Here is a table of points, one per row:
[0.10 0.68 0.30 1.15 0.47 -0.15 -0.79 1.89 0.77 2.04 -2.24 0.08
 -0.37 -0.51 1.74 -0.33 -0.28 -1.21 -0.17 -1.23 -0.92 0.42 -1.00 0.75]
[-0.45 0.72 1.54 -1.75 -0.87 0.60 1.38 0.25 1.27 1.64 -0.05 -0.02
 -0.03 -0.81 -0.45 -1.58 0.04 0.07 -0.32 -0.37 -1.57 -1.45 2.14 -0.78]
[-0.25 -0.10 -0.67 0.12 0.89 -2.02 -0.65 -0.05 0.40 -1.72 -0.77 -0.46
 0.36 0.44 0.08 0.75 1.06 -1.38 0.77 0.44 1.42 -2.76 0.49 -0.41]
[-0.06 -1.42 -0.61 -0.88 -0.42 0.22 -1.34 0.36 -1.17 -0.79 0.35 -0.67
 1.09 -1.22 0.37 1.59 -0.49 -1.10 1.60 -1.27 -0.12 0.70 -0.11 -1.61]
[-0.74 1.25 -1.86 0.80 -0.42 0.66 1.47 0.30 -0.48 1.44 1.14 1.26
 0.55 1.24 -0.64 0.70 -0.96 -0.33 1.03 -1.72 -0.44 -0.87 -0.95 -0.32]
[1.17 -1.01 1.54 1.06 -1.93 1.10 0.65 -0.08 0.85 0.70 0.04 -1.41
 -1.22 0.35 0.64 -0.14 -1.10 0.24 -0.42 0.31 2.24 -1.39 -0.81 -0.83]
[1.51 1.11 -0.65 -2.73 -1.62 -0.70 0.03 -0.44 0.60 0.42 0.03 0.48
 -0.97 0.78 0.04 0.90 0.21 0.78 0.50 -0.34 0.95 -0.19 -0.64 0.46]
[-0.23 -1.09 0.32 0.91 -0.04 2.36 1.28 -0.39 0.41 -0.32 -0.31 -0.36
 1.10 -1.31 -0.14 1.57 0.47 0.08 0.12 1.06 -1.14 0.30 -1.05 1.17]
[0.61 0.05 0.82 -1.13 0.09 -1.43 0.22 1.47 -0.49 -1.78 -0.54 2.56
 -1.14 0.12 0.02 0.16 -2.07 1.06 0.75 0.19 0.88 1.27 -0.06 -1.65]
[-1.24 1.35 -1.24 -0.50 -1.89 0.21 -1.69 -1.33 -0.73 -0.74 -0.74 -0.63
 -0.09 -0.17 2.09 -0.80 0.73 -0.42 -1.29 0.01 -0.44 0.87 0.35 -1.21]
[0.15 1.27 0.39 0.13 0.05 0.22 -0.51 -0.51 0.48 0.58 -1.05 -0.01
 0.61 -1.76 -1.70 1.72 1.64 2.69 -0.65 -0.50 -0.32 1.24 -0.37 -0.67]
[-1.27 0.17 0.90 0.23 0.00 -1.44 -0.93 0.14 1.01 -0.28 1.38 -0.96
 -0.69 1.44 -0.13 0.44 0.32 -1.48 -0.60 0.37 -1.09 1.39 -0.94 -1.48]
[0.15 0.31 1.28 0.94 0.85 1.36 -1.13 0.80 -0.47 -0.17 2.16 0.67
 0.61 -1.07 -0.12 -2.39 1.34 0.45 2.78 0.16 0.25 0.03 -0.85 0.37]
[1.57 -0.30 0.68 -0.20 -0.38 -1.35 0.46 -1.61 0.23 0.32 0.19 -0.05
 2.16 0.66 -0.08 -0.60 0.09 -0.05 0.56 -0.90 -1.02 -0.20 0.06 0.39]
[-2.84 0.02 -0.82 1.05 -0.63 -0.76 1.60 -0.38 0.03 -1.33 0.76 0.83
 -0.15 -1.36 0.85 0.66 -0.58 1.46 0.13 -0.08 0.57 -1.73 -0.22 -0.03]
[1.25 -0.62 -0.04 -0.27 -0.08 -0.15 0.03 -0.36 0.37 -0.17 -1.17 2.05
 -1.28 0.15 0.30 -0.62 1.98 0.37 1.15 0.68 -1.47 -1.26 0.59 1.12]
[0.55 -1.51 -0.26 1.04 -0.38 -1.26 1.31 -0.06 0.76 -0.41 0.26 1.64
 0.91 -0.90 0.48 -1.78 1.33 -0.64 -1.35 -1.31 0.61 1.31 -0.67 0.58]
[0.24 0.08 1.42 -1.34 0.68 0.41 0.60 0.78 0.74 -1.72 -1.17 -0.87
 1.59 -0.79 -0.40 0.74 1.39 -1.28 0.02 -0.37 -0.05 -0.39 -0.03 0.40]
[-1.58 -1.65 -1.43 -1.76 1.26 -1.21 0.72 0.12 0.15 1.09 0.87 -1.26
 -1.94 -0.30 0.33 -0.03 1.19 -0.18 0.44 0.53 -0.74 0.18 -0.66 0.19]
[-0.40 0.52 0.29 -0.04 0.19 -0.50 0.42 0.19 -2.02 2.03 -0.19 0.81
 1.53 -0.18 -1.06 -0.24 -0.06 -0.71 -1.30 1.74 -0.18 -0.61 -0.76 0.61]
[0.71 -0.07 0.41 0.33 1.92 0.17 -0.93 0.32 -0.19 0.81 0.29 -0.84
 1.95 -0.19 -0.47 -0.84 0.35 2.10 -0.62 0.37 0.00 -0.83 0.61 -0.31]
[-1.59 -0.51 -1.49 -0.48 0.16 0.09 -0.28 1.22 1.44 -0.26 -0.04 -0.53
 0.51 0.76 -0.98 -1.02 -0.33 1.68 -0.07 0.08 1.02 1.15 -0.33 -0.53]
[1.28 -0.69 -1.73 1.04 1.29 0.45 0.66 -0.44 0.85 0.89 -0.05 -1.86
 -0.85 0.28 -0.30 -0.15 -0.96 -0.48 0.49 -0.22 0.53 -0.21 1.30 -0.92]
[-0.74 0.77 0.54 -1.06 0.72 -0.05 0.89 -0.88 0.73 -0.60 -0.13 -0.96
 0.31 1.76 1.27 0.77 -1.10 0.33 2.16 1.84 -0.32 2.36 0.28 1.28]
[1.64 2.83 -0.42 1.01 0.44 -0.66 0.06 0.32 -0.85 -0.56 1.12 -1.49
 -1.22 -0.81 1.43 0.39 -0.14 1.51 -0.78 -0.60 -0.22 0.13 -0.65 0.88]
[-1.13 -0.50 0.03 -0.94 -1.31 0.34 -2.68 -0.40 0.97 0.35 1.13 0.86
 -0.23 -0.70 -1.18 0.20 0.05 -0.22 -0.23 -0.84 1.20 -0.22 0.57 1.09]
[0.60 -1.17 0.13 -0.80 1.57 1.02 -0.98 -1.30 -1.23 0.03 -0.11 -0.49
 -0.12 2.04 -0.09 -0.33 -1.46 -0.16 -1.14 -1.83 -0.13 -0.51 -1.62 -0.31]
[0.27 -0.29 0.26 1.39 -1.45 0.01 -0.04 1.72 -0.07 -1.43 1.21 -1.22
 -0.38 2.28 -1.08 0.74 -0.46 -0.15 -1.25 -0.37 -1.60 -0.77 0.75 1.58]
[0.09 0.38 -0.20 1.43 0.55 0.05 -0.49 -1.97 0.82 -1.21 -1.14 0.01
 -1.06 -0.70 -2.16 -0.81 -2.41 -1.04 0.18 0.89 -1.16 -0.31 -0.95 0.17]
[0.30 -0.82 0.55 0.03 1.00 0.90 -0.69 0.69 0.81 0.35 0.97 2.06
 0.57 0.06 1.89 1.38 -0.04 0.49 -1.75 1.57 -0.31 -0.99 -0.16 -0.76]
[0.00 -0.19 -0.90 0.15 -0.14 2.15 1.11 1.17 -1.54 -0.86 -2.63 0.20
 -1.18 1.23 -0.21 -1.15 0.47 -0.24 -0.32 0.15 -0.35 0.15 -0.36 -0.95]
[-0.96 -1.21 0.15 -0.40 -0.38 -1.35 -1.40 0.68 -1.06 0.22 -1.11 -0.71
 -0.02 0.22 0.46 0.08 -1.30 0.77 0.83 -0.77 0.54 0.51 1.55 0.94]
[0.14 0.19 0.90 -0.96 1.15 0.78 1.70 -0.66 -1.37 -0.28 0.88 0.57
 -0.49 -1.07 -1.06 0.18 0.25 -1.46 -1.59 -0.88 0.82 0.90 1.35 0.80]
[-0.76 0.82 1.51 1.94 0.67 0.69 0.33 -1.97 -0.81 1.50 -0.04 1.17
 -0.49 1.16 0.19 0.45 2.14 0.04 0.67 -0.26 1.47 1.26 1.33 -0.08]
[0.57 -0.23 -0.39 0.07 -2.45 -1.55 0.46 0.08 -1.61 0.20 -0.08 -1.14
 0.30 -0.42 -0.19 -1.11 0.19 0.10 0.29 2.53 0.88 0.34 0.10 -0.56]
[1.30 0.86 -1.24 0.42 0.46 0.78 -0.84 0.34 0.43 0.00 0.75 0.73
 -0.24 -0.68 0.26 0.51 -1.49 -1.68 -0.61 0.93 0.23 0.18 1.71 0.64]
These points spread out most along one direction. Take the direction at right angles to it along which they spread out most. Go by this last direction. How far along it is each point below, from 0 to 99? 50 is the average, and the first point above lies past it. One standard deviation of the points above along it is 16.
[1.64 2.83 -0.42 1.01 0.44 -0.66 0.06 0.32 -0.85 -0.56 1.12 -1.49
 -1.22 -0.81 1.43 0.39 -0.14 1.51 -0.78 -0.60 -0.22 0.13 -0.65 0.88] 59
[-1.27 0.17 0.90 0.23 0.00 -1.44 -0.93 0.14 1.01 -0.28 1.38 -0.96
 -0.69 1.44 -0.13 0.44 0.32 -1.48 -0.60 0.37 -1.09 1.39 -0.94 -1.48] 49
[-0.96 -1.21 0.15 -0.40 -0.38 -1.35 -1.40 0.68 -1.06 0.22 -1.11 -0.71
 -0.02 0.22 0.46 0.08 -1.30 0.77 0.83 -0.77 0.54 0.51 1.55 0.94] 36
[0.24 0.08 1.42 -1.34 0.68 0.41 0.60 0.78 0.74 -1.72 -1.17 -0.87
 1.59 -0.79 -0.40 0.74 1.39 -1.28 0.02 -0.37 -0.05 -0.39 -0.03 0.40] 44
[0.30 -0.82 0.55 0.03 1.00 0.90 -0.69 0.69 0.81 0.35 0.97 2.06
 0.57 0.06 1.89 1.38 -0.04 0.49 -1.75 1.57 -0.31 -0.99 -0.16 -0.76] 52
[0.09 0.38 -0.20 1.43 0.55 0.05 -0.49 -1.97 0.82 -1.21 -1.14 0.01
 -1.06 -0.70 -2.16 -0.81 -2.41 -1.04 0.18 0.89 -1.16 -0.31 -0.95 0.17] 80
[0.57 -0.23 -0.39 0.07 -2.45 -1.55 0.46 0.08 -1.61 0.20 -0.08 -1.14
 0.30 -0.42 -0.19 -1.11 0.19 0.10 0.29 2.53 0.88 0.34 0.10 -0.56] 34
[1.28 -0.69 -1.73 1.04 1.29 0.45 0.66 -0.44 0.85 0.89 -0.05 -1.86
 -0.85 0.28 -0.30 -0.15 -0.96 -0.48 0.49 -0.22 0.53 -0.21 1.30 -0.92] 78
[0.60 -1.17 0.13 -0.80 1.57 1.02 -0.98 -1.30 -1.23 0.03 -0.11 -0.49
 -0.12 2.04 -0.09 -0.33 -1.46 -0.16 -1.14 -1.83 -0.13 -0.51 -1.62 -0.31] 81
[0.55 -1.51 -0.26 1.04 -0.38 -1.26 1.31 -0.06 0.76 -0.41 0.26 1.64
 0.91 -0.90 0.48 -1.78 1.33 -0.64 -1.35 -1.31 0.61 1.31 -0.67 0.58] 42
